One turn moves every row onto another: examples first, then more rows asked:
diza: -3	-5	-13	10	-14	17	11	4	-5	-2	-2	14	14	30	-2	-20	11	-6	1	10	-22	3	-4	3	18	15	-19	0	-16	-25	0	-4	10	2	-15	1
peta: -11	-16	-17	-3	19	12	11	-1	-2	-19	-6	7	0	-2	-28	-22	-5	4	-21	-22	-6	-23	-14	-22	-8	2	-2	8	12	3	-7	4	0	-12	4	20
sek: 7	-16	-5	2	21	7	12	12	-22	3	-15	1	16	0	-8	-7	-7	-3	9	-15	1	-8	-22	-4	17	8	-17	-3	-5	-25	21	-8	19	5	3	-4
dap: 0	-1	-12	5	11	9	-9	7	-16	0	-11	12	15	14	4	-41	6	4	-18	23	-2	9	11	15	-13	1	-14	16	19	3	-2	3	26	-8	10	-1
buve: -9	-1	-5	15	3	13	-8	3	-23	-5	-10	10	15	15	8	-44	-4	5	-13	18	-5	7	8	2	-10	7	-12	6	24	13	-8	8	17	-1	20	-4
reli: -2	-9	-21	-5	16	11	3	10	15	-2	0	-8	11	-24	1	-6	-6	-8	-16	-29	-16	-13	-11	-16	-14	19	22	-7	-9	21	9	2	23	-6	7	7
luva: 11	-11	2	-9	1	24	10	18	17	18	-5	27	16	24	0	-4	-4	3	-18	-5	-9	-10	-5	1	16	3	-2	6	-20	-11	-18	-13	7	4	1	15
kodi: -26	2	-7	-20	7	-6	0	-1	-11	-2	12	5	-1	10	-27	-2	-1	-27	15	5	-2	-1	7	4	10	-4	1	-4	-15	13	-25	1	-6	7	12	17
Gamok: 2	-11	-16	8	16	13	-3	-8	-8	-21	-3	4	-11	20	-20	-17	5	3	-30	-12	-3	-23	-5	-12	-8	2	3	3	7	3	12	10	0	-11	-14	17
Vimuv: -5	6	-5	5	2	13	-13	5	-18	6	-18	12	-1	17	15	-28	1	-1	-14	29	14	3	9	7	-7	-8	-6	7	17	17	3	6	9	-5	2	3
kub: -3	-10	-17	-2	15	6	3	0	9	0	8	-3	10	-19	5	2	-11	3	-17	-21	-14	-2	-22	-28	-13	19	17	-14	-1	14	3	9	25	5	-10	3
Vogi: 6	-6	-13	8	-9	15	11	9	-13	0	-11	15	18	26	-5	-15	4	-6	7	18	-21	-1	-6	-1	16	11	-24	-6	-22	-24	-4	0	7	4	-3	-4
Fena: 0	-20	-12	-6	16	16	15	-14	-11	-14	5	1	-2	7	-28	-20	-4	1	-26	-17	-7	-17	-17	-14	-7	3	-3	10	9	-14	-5	11	12	-6	-10	13
Rov: -10	4	4	-14	19	1	9	-21	-13	-5	14	-6	-3	15	-23	2	-1	-29	6	6	-6	-5	5	2	6	1	0	-8	-12	10	0	-6	-9	5	1	32
Tari: -9	2	3	-9	13	0	6	-7	6	12	0	10	-5	0	5	0	-14	-11	-2	27	-8	5	-11	-15	-12	-8	9	6	-22	33	-6	0	0	14	2	19
fem: 7	6	-3	6	-5	14	-9	7	-19	-6	-14	15	14	8	5	-30	16	12	-21	25	3	9	-4	12	-14	6	-9	11	10	17	1	3	23	4	12	-9
Pog: 4	-11	-1	9	8	7	6	31	8	21	12	-1	18	1	-13	3	-16	-20	9	-8	7	-9	-4	-1	18	-6	13	-8	-12	-14	14	-3	20	8	17	11
giz: -8	11	-8	6	2	2	-9	-2	-17	5	-4	-8	10	7	17	-20	1	-21	9	6	7	-7	20	6	11	22	1	-24	19	17	11	-2	22	-2	16	17
zezo: 3	-17	-19	-1	19	11	6	-2	2	-13	3	3	3	0	-36	-26	2	-3	-20	-20	-5	-22	-7	-12	-9	10	-4	11	5	-6	-4	2	3	-20	-13	17
Nagen: 6	-14	1	6	4	7	6	34	2	13	12	0	20	4	-6	5	-16	-15	7	-14	4	-18	-4	3	15	-7	18	-10	-22	-15	4	-8	11	6	5	9
Nonil: 1	1	3	22	-20	-3	0	14	5	6	-7	-10	36	4	11	-4	-12	-13	-2	4	-20	-5	1	1	-5	-4	12	-9	-20	-10	3	17	19	5	1	-8
zin: 1	-1	-2	-16	0	-3	6	-3	-1	-17	20	-11	13	4	-31	-5	8	-24	7	12	-5	-16	-3	-5	5	-2	2	-4	-26	2	-23	-2	-5	8	11	22
fiz: -11	-1	0	-27	0	0	10	-10	-5	2	16	-4	4	9	-28	-7	-9	-23	19	4	1	-5	3	12	19	-2	4	-8	-3	1	-14	-10	-6	4	9	16
malub: -7	5	-1	-18	7	9	15	-2	-11	0	16	-10	-4	13	-36	-22	5	-27	15	10	1	-5	6	8	8	8	4	-4	-20	1	-17	-5	-5	8	5	16
viki: -3	3	-17	3	2	3	-6	7	-15	-7	-10	-18	17	4	-2	-27	12	-19	15	-1	-6	1	8	15	3	22	6	-20	18	8	13	1	28	5	27	-3
Lav: 11	-20	-11	0	21	24	-7	2	-4	-15	6	4	11	-1	-18	-29	1	-2	-30	-22	11	-25	-8	-13	-5	8	-1	11	2	-6	0	3	9	-20	7	5
lata: 2	-14	-12	-5	16	23	16	1	-10	-18	7	7	-6	4	-21	-27	8	5	-30	-18	-3	-18	-14	-4	-12	7	-1	20	-4	-1	1	-5	10	-11	-9	15
Suvul: 2	-6	-16	6	17	1	0	12	19	1	8	-2	12	-20	-1	-14	-6	6	-16	-20	-11	-8	-15	-26	-20	23	19	-5	-5	19	-2	0	18	-7	-13	13
nemoz: -4	3	-20	5	7	-12	-11	13	-15	-2	2	-9	24	-5	15	-20	7	-13	7	1	-3	5	17	13	-1	24	1	-12	20	11	7	-4	34	-1	14	0
zavim: -1	14	4	-16	0	8	-1	6	11	18	5	8	10	-9	-6	-4	-5	-8	-6	24	-3	9	-2	-7	-10	3	11	-1	-34	32	-21	4	3	12	6	1
Zun: 13	8	15	-5	8	-7	13	1	5	9	-28	-4	25	2	12	2	-10	17	-25	-12	-8	-1	-13	-4	-5	7	-4	9	-8	-8	0	5	13	10	0	-7
Muran: -6	12	9	-12	14	-4	0	0	13	13	7	16	12	3	-12	-16	-3	0	1	31	-6	17	-9	-3	-14	-5	12	5	-27	21	-21	-1	6	11	3	12
rog: -3	4	-6	-16	11	14	-3	10	21	2	13	2	9	6	-10	-10	3	-4	0	27	-15	12	-16	-18	-9	-5	11	-5	-33	17	-20	-4	-3	14	4	12
bel: 10	-3	5	-9	-3	14	11	17	16	19	-4	24	11	26	-1	4	7	4	-24	-3	1	-1	-5	5	14	4	-4	14	-7	-10	-16	-12	11	11	-1	16
Sili: -2	9	-2	-3	11	19	-20	4	-22	2	-10	2	17	12	7	-31	6	-3	-5	25	-2	18	-8	10	-12	-3	-21	9	3	5	0	3	24	-9	20	-7
sekuv: -4	9	-6	-7	-2	-9	-9	5	-24	-6	-7	-20	19	4	20	-18	13	-18	16	2	-1	5	-2	15	-2	20	-8	-6	10	7	-7	-5	29	2	22	0
Kiza: -5	10	13	-18	1	9	0	1	9	19	16	15	10	-2	-1	-6	-18	5	-3	26	-1	16	-12	-3	-4	-9	11	-1	-18	24	-15	-6	3	9	3	7
Fepo: 3	-6	-7	1	24	6	18	4	-13	3	-6	-5	10	4	-13	-16	-9	0	11	-12	-4	-1	-18	-9	22	15	-17	-5	-9	-27	27	-7	14	3	2	-3
Sor: 3	9	-10	9	-7	14	-2	6	-18	-4	-4	20	11	21	8	-34	1	11	-21	25	2	6	1	7	-13	-2	-6	4	17	-3	-3	11	23	-10	14	-4
guti: 9	7	6	17	-11	-3	5	19	-5	4	-10	-12	35	14	12	-1	-9	-7	3	7	-21	-1	-1	2	-7	2	9	-18	-22	-14	-5	11	13	12	2	-7
ses: -5	9	-28	2	-9	-6	-5	9	-13	-5	0	-4	16	6	14	-13	4	-14	9	-1	-3	1	11	7	4	22	7	-27	21	1	7	5	27	-5	21	-5
zado: -14	2	-19	10	1	-3	-15	10	-25	-12	-1	-6	19	3	13	-18	4	-10	4	-2	-2	8	16	6	2	23	-4	-17	26	17	2	2	15	2	13	-10
digeb: 4	-14	-19	-3	18	12	-5	16	16	-5	3	-5	7	-8	16	-20	3	3	-16	-29	2	-12	-15	-22	-9	28	21	-4	2	11	-4	-7	17	-3	1	2
sibu: 1	-8	-19	13	10	1	-3	-2	11	-5	-2	1	-1	-6	10	-12	-8	0	-13	-13	-13	-22	-11	-30	-8	22	19	-15	0	26	13	9	20	0	1	18
gof: -11	5	-4	-19	12	-15	3	-8	-3	-3	13	0	10	4	-35	-7	7	-27	21	9	-1	0	6	9	10	5	3	-8	-17	4	-14	-5	-1	5	7	17
sito: -11	-1	-12	5	21	8	2	11	6	-12	9	2	10	-17	-3	-6	-5	12	-19	-27	-8	-7	-18	-29	-15	17	15	-14	3	21	2	-2	10	-2	-3	18
bak: 14	-1	16	-3	15	7	9	7	0	13	-31	0	29	9	15	-1	-7	15	-20	-17	-12	0	-19	-2	-5	10	-3	1	-3	-10	-2	-2	21	12	3	0
doro: -20	14	11	-8	11	6	-2	3	-1	11	19	15	5	8	-7	-12	-11	-3	-1	20	-7	13	-5	-8	-7	-5	10	-3	-26	27	-27	1	6	12	12	20

Muran moves to -> dap
Fepo moves to -> Pog
digeb moves to -> rog
And these:
luva moves to -> Vogi
Sor moves to -> Fena
sibu moves to -> Tari
zavim moves to -> fem
peta moves to -> kodi

